rotation ticks, each row followed by its count of ticks
The counts run from 0 to 856.
[ 2.31 -1.59 -0.06  6.64 -0.28 -0.29 -1.93 -2.12 -0.70 -0.95  2.15  1.46
  1.03  0.96 -1.78  3.53  4.24 -0.26  0.20 -0.07  0.59  0.91 -0.74 -0.41
  0.33 -2.37 -3.24  1.78 -2.78  2.44  0.17  1.13  0.40 -0.31  0.94 -0.33
  0.69 -1.36 -0.38 -3.37 -0.58 -1.49  0.06  0.51 -0.99  0.12 -0.47  2.54
 -1.91  0.71  0.87 -1.08 -0.58 -2.90  0.68  1.36 -2.74 -1.52  0.02  0.74
  0.07 -1.35 -0.82 -0.54  1.91  0.83  0.34  0.28  0.80 -2.08  0.67  0.76
  0.37  2.05  0.32 -0.82 -0.50  1.49 -0.52  1.58 -0.44 -0.26]
103
[ 1.73  0.99 -1.58 -1.34  1.76 -1.43  0.12 -1.10 -3.09  4.16 -2.21 -0.11
 -2.75 -2.01  0.10  2.67 -1.94 -0.04 -0.94 -0.35 -0.23  0.33 -1.48 -0.73
 -0.71  0.65  2.81  2.05 -0.94  1.65 -2.28  0.00  0.53 -1.55  1.19  1.14
  3.70  0.77  0.52  2.55 -1.64  1.81  1.27 -1.68  0.38 -3.57 -1.77  2.43
  2.54 -0.45  0.22 -0.32 -1.05 -3.11  0.32  0.21 -0.56  1.23 -1.05  0.24
 -0.03 -0.64  0.94 -0.31 -2.82 -0.06  3.97 -1.45  1.45  0.61 -2.12  0.16
 -0.16 -0.80 -1.69 -0.03 -1.02  1.22 -1.19 -1.51  1.60  1.21]
154
[ 3.97  0.49 -1.84  0.81 -2.07  1.07  0.26 -2.70 -1.00  1.31  0.17  0.26
 -0.86 -0.98 -4.16  1.20  3.82  1.73  1.78  0.48  0.03  2.67  0.84 -0.63
  0.56  1.36 -0.54 -1.81 -1.12 -0.23  3.08 -3.69  0.65 -0.38 -0.98  1.75
  0.84 -2.56  1.82  0.28  0.73 -0.56  0.94  0.56 -1.43  1.34 -1.40  1.42
 -0.91 -3.82  2.35 -1.94  2.68  0.09 -0.38 -0.33 -0.73  1.22 -0.22  0.24
  1.62  2.05 -0.65  1.47  1.43  0.12  1.16 -1.00  2.14  0.06 -1.01  0.34
  0.01 -0.57  2.07  1.90 -1.86 -0.88 -1.18  0.95  2.78  3.65]
475
[ 1.96 -1.88 -1.56 -0.46  0.77 -0.87  0.26 -1.99 -3.31  2.57 -1.48  1.45
 -1.53 -2.13 -0.58  4.60  0.36 -0.36 -2.33  0.73  0.03  0.74 -1.14 -1.12
 -1.04  0.83  2.87 -2.23 -0.78  0.63 -1.05 -0.28 -0.65  0.02  2.51  2.58
  2.08 -0.14  0.94 -0.82 -1.15 -0.76  0.06 -1.73  0.67 -1.20 -2.72  3.00
  2.83 -0.78  0.40 -0.20 -0.13 -2.85 -1.63  0.55 -1.06 -0.21 -0.08  0.14
  1.19 -0.33  1.11 -1.51 -0.36  2.66  3.40 -1.75  1.12  0.59 -2.20  1.07
  2.45 -1.04 -1.91  1.36 -2.99  0.37 -2.17 -1.54  1.33  2.31]
603
[ 2.36  0.05 -3.35 -2.34 -1.07  0.38 -0.21 -0.77  0.07  2.66  1.54  2.24
 -0.14  0.07 -0.91  0.30  1.57  0.30  2.13 -2.09 -1.82  3.53  1.35  0.53
 -0.61 -0.54  0.52 -0.94  1.43  0.57 -1.14 -1.97 -0.28 -2.11 -1.20  1.48
  2.60 -0.94  3.03 -1.44  1.84  0.94 -0.46  1.90  0.33 -0.47  0.62  2.22
  0.21 -2.11  3.30 -1.21  1.80 -0.37  0.77 -0.63  0.17  1.70 -2.07  2.53
  2.25  1.99 -0.13  0.23  1.95  2.67 -0.31  0.50  1.66  0.44 -1.19  0.96
 -0.71 -2.29  2.04  2.81 -1.06  0.46 -1.72  1.14  1.43  3.98]
730
[ 5.79 -0.12 -2.14  3.07  0.24 -1.31 -0.57 -2.18 -2.13  3.40 -1.64 -0.59
  0.63 -2.03 -3.18  2.60  0.88 -1.34 -0.36 -0.12  0.64  0.45 -0.34 -2.25
  0.58  0.79  0.66 -0.22 -1.78 -0.52 -1.01 -1.01  2.28  0.04  0.37  1.33
  2.00 -1.51  1.08 -1.48 -1.23 -0.01  0.92 -0.81  0.31 -0.61 -1.44  2.34
  3.79 -0.82  3.48  0.36 -0.15 -1.78 -0.24 -0.28 -0.28  0.48  0.81  0.27
 -0.76  2.14 -0.69 -0.19 -0.83  1.41  3.26 -2.75  2.94 -1.72 -2.14 -1.29
  0.74  1.32  1.54  0.40 -2.31  1.58 -0.58 -0.43  1.64  0.61]
707
[ 2.68  0.15 -0.29  3.67 -1.45  1.16 -3.63 -2.27  1.46  2.50  0.53  0.44
 -0.17 -1.59  0.20  0.51  4.37  1.29  1.11  0.87  1.00  0.26 -0.25 -0.10
  1.96  0.47 -2.51 -1.31 -1.78  3.92  0.77 -1.39 -0.32  0.60  0.14 -1.57
  0.47 -2.34  1.13 -0.26  0.90 -0.06 -0.23  0.77 -2.43  0.53 -1.34 -0.08
 -3.11 -0.23 -0.49 -3.57 -1.21 -3.08 -0.37 -0.53 -2.99  1.00 -0.99 -1.44
 -0.32 -1.76  0.24  1.52  1.11 -1.24 -1.04  0.94  2.93 -0.66 -0.26  2.47
  1.57  1.58 -0.13  0.39 -0.92 -0.26  2.21 -0.22  1.68  1.33]
784
[ 2.52 -0.62 -1.31 -2.84 -0.66  0.01  0.61 -2.70 -1.75  2.84 -0.09 -0.26
 -2.10 -2.96  1.04  1.58 -0.40  0.59 -2.22 -0.01  0.64  2.15 -1.83 -2.85
 -0.91 -0.37  2.91 -1.31 -1.74  1.67 -1.35  0.67  0.18 -1.73  2.45  1.12
  2.78 -0.46  1.26  0.97 -1.40  1.65  0.00 -2.35  0.24 -2.59 -1.88  2.46
  1.80 -0.41  0.26 -1.31 -1.95 -3.01 -1.51 -0.11  0.59  0.28  0.04  0.86
  0.91 -0.47  2.11 -1.95 -1.64  1.70  2.18 -0.64  1.07  0.51 -1.24  1.33
  1.77 -0.76 -1.04  1.68 -2.67  0.62 -1.35 -0.37  2.55  1.11]
600
[ 1.55  1.40 -2.72  0.81 -0.19 -0.31  0.99 -1.27 -1.52  2.81 -2.04 -0.85
  0.63 -1.33  1.01  0.71  0.59 -0.15 -1.20 -1.48 -1.17  0.42  0.42 -0.16
 -0.14  0.86  1.23  1.15  0.77  2.66 -1.63 -1.64  0.08 -1.98  0.81 -0.77
  3.12 -0.57  0.85  0.76  1.80  0.01  1.04  1.60  0.27 -1.66 -3.01  2.76
  3.29 -2.79  1.79 -2.90 -1.11 -3.09  1.29 -0.16 -0.47  2.51 -3.98  1.64
  1.26 -0.06 -1.36  3.03 -1.76  0.20  1.32 -0.57  3.65 -1.05 -1.98  0.81
 -0.16  0.89  0.38  1.45 -0.83  0.05 -0.46 -0.91  2.82  2.38]
492
[ 3.10 -1.63 -0.99  2.32  1.35 -0.01 -0.14 -2.32 -1.58  1.31 -0.29  1.56
  0.90 -0.27 -0.70  5.02 -1.28 -2.30 -2.09 -1.42  0.77  0.09  0.65  0.84
 -0.24  0.36  1.15  0.91 -0.97 -1.00 -1.40  1.77 -0.21 -0.54  1.80  1.25
  3.05  1.16 -1.30 -3.20 -1.53 -2.88 -0.78  0.41 -1.16 -2.00 -0.94  4.37
  1.78 -0.59  0.48 -0.89  0.17 -3.82  0.76  1.17 -1.32  0.58 -0.15 -0.42
 -0.04 -0.57 -0.49 -0.01  2.19  2.02  2.89 -1.01  1.37 -2.02 -0.60 -0.14
  1.49 -0.09 -0.41 -1.86 -1.87  1.49 -2.39 -0.57  1.09  1.65]
352
[ 2.32  0.25 -1.45  2.99 -1.16 -0.30 -3.82 -1.36 -1.51  2.51 -0.20  1.36
 -1.99 -2.06 -1.83  3.06  3.72  2.35  3.00  0.31  0.66  1.75 -1.34 -2.63
  0.50 -2.39 -3.06  2.03 -0.68  2.23 -0.68 -0.91  1.32  0.39 -1.86  0.36
  0.27 -3.34  0.35  0.00  0.22  3.09  0.28 -1.71 -1.19 -0.18 -1.78  1.81
 -0.72  2.37  2.15 -0.67 -0.54 -1.07 -0.82 -0.34 -1.72  0.95  0.94  1.49
 -0.83 -0.10  1.60 -1.45 -1.39  0.45  0.66 -0.64  1.53  2.09  1.30 -0.81
 -0.90 -1.40  1.05  1.46  0.85  1.52 -0.39  1.66  0.52 -0.01]
613
[ 2.00 -0.55 -1.90  0.02 -0.77  0.01 -2.33 -0.59  2.00  2.78  1.69  3.26
  0.37  0.19 -0.10 -1.02  1.98 -0.77  2.25 -2.06 -0.75  0.88 -1.17  1.04
  0.63 -1.13 -0.49  1.41 -0.58  2.35 -3.82  1.31 -0.41 -2.16 -0.70  0.46
  3.16  0.72  2.86 -4.26  0.44  3.03  0.47  1.33  1.47  0.14  2.96  2.74
 -0.20  1.16  2.90 -0.82 -1.55 -2.10  1.13 -0.25 -0.29  0.06 -0.51  1.25
  1.87  1.24 -0.10 -0.65  1.04  3.89 -1.71  0.72  1.59 -0.36 -0.60  0.88
 -0.67  1.19  0.80  1.31 -0.56  2.86  1.35  1.17 -0.74  1.19]
186
[ 2.74  0.18 -1.64 -3.28 -0.86 -0.16  0.12 -2.78 -1.64  3.21  0.07 -0.32
 -1.72 -2.99  0.99  0.59 -0.44  0.85 -1.84 -0.46  0.62  1.64 -1.89 -2.86
 -0.73 -0.67  2.89 -0.34 -1.98  2.23 -1.24  1.45  0.38 -2.62  2.04  0.70
  2.87 -0.58  1.14  0.86 -1.29  2.55  0.67 -2.08 -0.41 -2.94 -1.84  2.61
  1.57 -0.53  0.52 -1.55 -2.56 -3.12 -1.33 -0.24  0.53  0.54  0.48  0.65
  1.11 -0.42  2.38 -1.95 -1.87  1.22  2.02 -0.44  1.67  0.25 -0.83  0.74
  1.18 -0.66 -0.82  1.69 -2.05  1.12 -1.03  0.31  2.92  1.10]
599
[ 3.73  2.15 -0.29  0.63 -1.71 -2.24 -1.43  0.24 -1.09  4.30  1.29 -1.90
 -0.38 -2.09 -0.52  0.68  1.21 -0.68  1.09 -1.44 -0.29  0.84  0.44 -0.61
  0.81 -0.35 -0.26  3.30  0.07  2.36 -0.40 -0.75  1.96 -0.92  1.31 -1.78
  1.10 -1.75  3.03 -0.03 -1.36  1.19  1.36  0.56 -0.46 -1.95  2.59 -0.41
 -1.09 -1.25  3.15  0.19 -1.80 -3.40  1.56 -0.60 -2.92 -0.30 -2.42 -0.64
 -1.69 -1.78 -0.29  0.45  0.37 -1.37  1.43 -0.69  2.40 -2.18  0.06  2.31
 -2.45  2.05  1.43  2.38  0.49  1.23 -0.61  1.79  1.58 -0.54]
766
[ 0.85  1.80 -1.97  0.17  0.27  1.57 -1.24 -1.81  0.46  3.03  0.03  2.17
 -2.13  0.33 -1.01 -1.29  1.46  1.96  3.15 -1.93  0.08  1.66 -1.43  1.40
 -1.35 -0.95 -1.32  4.11 -1.13  2.26 -1.27  0.18  0.08 -3.25 -2.39 -1.20
  3.92  0.14  0.23  0.74  1.14  2.91  1.48  1.43 -1.55 -1.58 -0.36  3.17
 -0.64 -0.61  1.54 -3.20  0.32 -0.61  3.14 -0.02  0.39  3.67 -0.21  2.12
  1.53  0.49 -0.09  1.23 -1.01 -0.51 -0.83  1.20  2.01  0.98  0.15 -1.25
 -2.22 -1.03  0.45 -0.22  0.88  1.80  0.03  0.91  1.21  2.22]
382
[ 4.55 -0.38 -2.34  2.70  0.45 -1.74 -0.28 -1.65 -2.77  3.24 -2.07 -0.42
  0.26 -1.67 -0.61  3.35 -0.65 -1.25 -1.99 -0.05  0.19  0.55  0.41 -1.87
  0.87  0.77  1.96 -1.06 -1.97  0.64 -1.55 -1.50  1.31  0.00  1.06  1.04
  2.76 -0.87  0.86  0.89 -0.53 -0.75 -0.20 -1.21  0.03 -1.98 -3.22  2.06
  2.99 -1.15  0.52 -0.89 -1.01 -2.83  0.02  0.15 -1.18  1.63 -1.71  0.20
 -1.35  1.05 -0.49  0.56 -0.66  0.02  3.71 -2.43  2.63 -0.95 -2.93  0.52
  1.16  0.70 -0.67 -0.93 -2.19  0.39 -0.30 -2.39  2.65  1.31]
704
[ 0.64 -0.60 -0.03 -1.36  1.81 -0.16 -2.44  0.19 -0.04  4.93  0.77  3.52
 -2.73  0.32 -0.84  3.37 -0.47 -1.40  2.65 -1.30 -0.54  0.56 -0.47  3.29
 -1.79  0.58  0.29  2.72  1.36 -0.06 -2.37  1.14 -0.88  0.06  0.05  0.49
  2.96  2.52  1.29 -2.63 -0.96  1.09 -0.07  1.31 -0.28 -1.92  3.41  2.67
 -1.55  0.84  1.48  0.85  1.46 -2.29  2.14 -0.01 -2.49  1.14  0.47 -0.95
  0.78 -1.24  0.57 -1.83  2.63  1.90  0.80  0.59  0.19  0.84 -0.36  0.75
 -0.54 -1.36 -1.13  0.71 -0.32  2.25 -1.63  0.29 -1.36  1.94]
523
[ 2.96  1.04 -2.41 -1.23  2.50 -0.67 -2.44 -0.06 -1.45  5.46  0.64  0.94
 -3.88 -0.64 -0.98  3.50 -0.66  1.14  2.57 -0.30 -0.01  2.51  0.21  0.80
 -1.90 -0.47 -0.43  1.19  0.20 -0.23  0.63 -1.60  0.86 -0.59 -0.63  0.92
  2.93 -0.32  1.50  2.77 -0.21  1.10 -0.43 -0.11 -2.68 -3.45 -1.36  0.26
 -0.23 -0.45  0.86 -0.18  2.86 -1.02  0.53 -0.21 -1.60  2.88  0.86  0.85
 -0.31 -1.15  0.67 -1.34 -0.71 -0.16  1.17  1.32  1.02  2.12 -0.78  1.18
 -0.60 -3.89 -1.16 -0.71 -0.71  0.47 -1.72 -0.96  0.19  2.90]
619
[ 0.48 -0.19 -2.12  2.11  0.20 -1.19  1.08 -0.75 -1.60  1.67 -1.57  1.52
  0.43 -0.42 -1.49  1.87  2.79 -1.42 -0.73 -0.99 -1.58 -0.97 -1.42  1.25
 -0.60  0.72  1.05  1.46  0.22  1.99 -2.85 -0.23 -0.70 -1.51  0.99  0.90
  2.18  0.46  1.59 -3.32  0.54  0.08  1.51  1.43  3.40  0.83 -0.84  3.77
  3.46 -1.76  3.15 -0.86 -0.30 -2.29  1.03  0.38 -0.72 -0.55 -2.38  2.02
  3.08  1.19 -1.64  1.43 -0.38  3.11  1.17 -1.35  2.24 -1.17 -2.55  0.07
 -0.14  2.80  0.54  2.40 -0.76  1.66 -0.39 -0.14 -0.49  1.76]
395
[ 2.72  1.27  0.09  1.72  2.07 -2.41 -0.77 -0.12 -2.92  4.42  0.57 -1.46
 -2.91 -1.42 -2.13  4.26  2.18 -0.45 -0.08 -0.10  0.01 -0.85 -1.06  1.58
 -3.27  0.97 -0.71  2.99 -0.16 -0.23  1.84  0.08  0.35  1.07  3.33 -1.21
  0.31 -0.63  1.03 -0.43 -1.89 -1.56  1.56  1.05 -0.90 -1.75 -0.65  0.30
  1.19 -2.31  2.98  1.07  2.04 -2.51  0.76  0.27 -2.80 -0.19  1.01  0.00
  0.40 -3.01 -0.82 -1.36 -0.51  0.40  1.77  0.29  1.87 -0.98 -0.95  1.93
 -0.84  1.29 -0.63  2.52 -1.23  1.24 -1.92  0.13 -0.30  0.12]
411
[ 0.79  1.55  0.10 -0.04  1.05  1.69 -1.92 -1.96  1.15  2.59 -0.77  2.01
 -3.30 -1.42 -2.85  0.96  1.45  1.74  1.37  1.46  1.09 -0.28 -2.18  2.60
  2.13  2.24  0.53  1.84 -1.98  3.02  0.60 -0.97 -0.41 -0.46 -1.44  1.45
  3.19  0.67  0.65  1.57 -2.09  2.81  2.26 -0.92 -0.86 -0.02  2.04  1.38
 -3.67 -0.07 -1.58 -2.40  0.02 -2.74  0.54 -0.04 -2.65  0.60 -0.09 -3.71
  1.12 -0.73  0.42  1.93 -0.05 -2.26  2.13  0.59  0.24  1.03 -0.57  0.44
 -0.29 -0.66 -1.43 -2.30 -0.64  0.40  1.14 -1.21  0.46  2.73]
677
[ 3.32  1.28 -2.49 -0.73  1.60 -0.39 -2.69 -0.29 -1.41  4.37  0.37  1.20
 -3.94 -0.75 -0.71  3.17 -0.07  1.90  2.45  0.01 -0.06  2.75  0.24 -0.22
 -1.34 -0.76 -0.76  1.11  0.18  0.63  0.38 -1.98  0.56 -0.61 -1.03  1.21
  2.30 -1.14  1.48  3.15 -0.39  1.52 -0.70 -0.82 -2.55 -3.26 -1.51  0.27
 -0.79 -0.07  0.84 -0.55  2.28 -1.20  0.25  0.07 -1.49  2.77  0.73  1.04
 -0.37 -1.01  0.82 -1.88 -1.06  0.04  1.20  1.16  0.98  2.41 -0.49  0.99
 -0.88 -4.55 -0.44 -0.86 -0.31  0.43 -1.43 -0.42  0.68  2.16]
618
[ 0.59  0.95 -2.44  2.24 -1.42  2.33 -0.51 -2.22 -0.05  0.94 -2.45  1.19
  1.20 -1.74  1.34  1.67  0.99  0.19  0.34 -1.13 -0.53  0.10  0.75  1.04
  2.29  0.06 -0.22  2.17  1.39  3.10 -2.40 -0.35 -0.80 -1.72 -1.23 -0.12
  2.80 -0.48 -1.39 -1.62  1.73  0.78  0.28  1.63 -0.31 -0.62 -2.14  4.33
  0.72 -0.34  0.97 -4.62 -1.22 -3.87  1.42  0.33 -1.60  2.14 -3.77  0.72
  0.67 -0.96 -0.88  3.49  0.03  0.29  1.05 -0.41  2.77 -0.22  0.55 -1.01
 -0.19 -0.09  1.32 -0.29  0.47  0.48 -0.09  0.16  2.27  2.36]
591
[ 5.12  0.78 -2.40  3.83 -0.33 -0.87 -1.35 -1.58 -1.37  1.45 -0.86 -0.01
  1.40 -0.86 -1.60  0.83  0.02 -0.69  0.30 -0.76  0.79  1.27 -0.01 -2.24
  3.07 -0.99  0.30  2.21 -3.09  2.14 -1.96 -0.70  2.68 -2.14 -1.21  0.83
  3.22 -1.59  0.84  0.48 -0.94  1.73  1.43 -1.68  0.15 -1.53 -0.20  2.03
  0.60  0.14  1.32 -1.06 -2.58 -2.38  1.27  0.26 -0.44  0.74 -1.23  0.70
 -1.99  1.97 -0.27  1.32 -1.15 -0.67  2.79 -2.14  2.28 -1.55 -1.09 -0.96
 -1.01  1.74  0.87 -2.20 -0.51  1.71  0.86 -0.13  1.54  0.06]
806
[ 1.52 -0.04 -0.67 -1.42  0.14  2.00  0.68 -3.63 -0.59  1.83  0.39  0.23
 -3.03 -1.39 -0.95  0.92  2.24  2.27 -0.79  1.03  0.77  1.22 -1.26  0.41
 -1.91  1.00  0.95 -2.05 -2.16  1.62  3.01 -0.55 -1.34 -1.47  1.42  0.56
  2.59 -0.64  0.18  1.95 -0.34 -0.61  0.84  0.31 -2.52 -1.15 -3.29  1.90
 -0.72 -3.45 -0.67 -3.46  1.57 -1.57 -0.45  0.32 -0.37  1.59  0.60 -0.16
  3.03 -1.15  0.34  0.71 -0.04 -0.52  0.86  1.59  1.27  0.75 -1.22  1.40
  1.62 -1.17 -1.66  0.78 -2.80 -1.35 -1.00 -1.11  2.93  3.51]
135
[ 3.95 -0.65 -1.35 -0.70  1.47 -0.22 -1.67 -1.59  1.54  2.76  3.28  1.66
 -1.75 -0.40 -1.93 -0.77  2.32 -0.15  0.30  0.26  1.05  0.66 -3.01  1.07
 -0.93 -0.07  0.56 -1.11 -3.26  1.90  0.32  1.40 -0.59 -1.98  1.27  1.81
  2.71  0.47  2.38 -2.09 -2.19  1.55  0.93 -0.18 -0.17 -0.14  2.07  0.71
 -0.51 -0.63  1.15 -1.27  0.35 -1.70 -1.27 -0.26 -0.34 -1.78  3.79 -0.28
  3.40  0.57 -0.02 -2.48 -0.03  3.31 -1.31  1.90  0.38 -0.87 -1.76  1.22
  0.60  1.40 -0.75  0.00 -3.40  1.66  2.06 -0.25 -1.39  1.22]
540
[ 1.87  0.63  1.29  0.62  0.40  1.21 -1.49 -3.25  0.07  4.53 -0.36 -0.42
 -3.22 -1.73 -1.56  0.41  2.04  0.84  0.44  0.74  2.29 -1.12 -1.81  1.35
 -0.63  2.02  0.01  0.47 -3.70  2.11  1.89  0.00  0.00  0.13  1.45 -2.04
  2.49  0.19  0.30  1.26 -1.83  0.11  1.51  0.67 -3.29 -1.33 -0.37  1.16
 -2.53 -2.39 -1.03 -2.77 -0.44 -2.43  0.66 -0.16 -2.25  1.42  1.48 -3.16
  0.44 -1.98  0.80  0.78  0.14 -2.91  0.09  0.69  2.05 -1.07 -0.63  1.42
  1.13  1.94 -2.16  0.36 -1.51  0.02  1.01 -1.26  2.00  1.59]
681
[ 2.89  0.03 -0.96  1.50 -1.37 -1.32 -1.20 -1.96 -1.91  4.61  0.94  0.00
 -1.41  0.61 -1.04  0.58  1.85  0.29  2.52 -2.42  0.09  2.02  1.47 -1.03
 -2.63 -0.47 -1.88  0.87 -1.43 -0.20  0.06 -1.41  1.35 -0.40  0.32 -2.94
  1.57 -1.44  2.21 -0.19  1.67 -0.58 -0.34  2.99 -2.63 -1.83 -1.79  1.26
  0.03 -2.04  2.82 -0.38  0.91  0.39  2.49  0.28 -0.62  3.86  0.06  1.77
 -0.75  0.41  0.07 -0.25  1.35 -1.08 -0.80 -0.34  3.42 -0.55 -0.75  1.15
 -0.33  0.46  0.21  3.93  0.37  0.61 -1.71  0.90  3.03  1.76]
725
[-0.28 -0.41  1.37  3.25 -1.90 -0.77 -1.68 -0.82 -1.28  1.42  1.46  0.90
 -0.93 -0.17 -0.76  3.96  3.12  0.08  0.95 -0.76 -0.78  0.68  0.42  0.55
 -0.12 -1.54 -2.06  3.48  0.13  3.00 -0.35  0.27 -0.21  0.20  1.21 -1.77
  0.07 -1.03  1.38 -1.61 -0.18 -0.10  0.65  1.30 -0.37 -0.89  1.28  1.39
 -3.97 -0.38  0.68 -0.06 -1.21 -3.65  2.08  0.85 -4.16 -0.59 -3.88 -0.44
 -0.76 -3.14  0.19  0.59  2.57 -1.79  1.47 -0.28  0.90 -0.94  1.09  2.07
 -1.34  1.27 -0.21  2.81  1.51  0.87 -2.58  2.50  0.80  0.14]
316
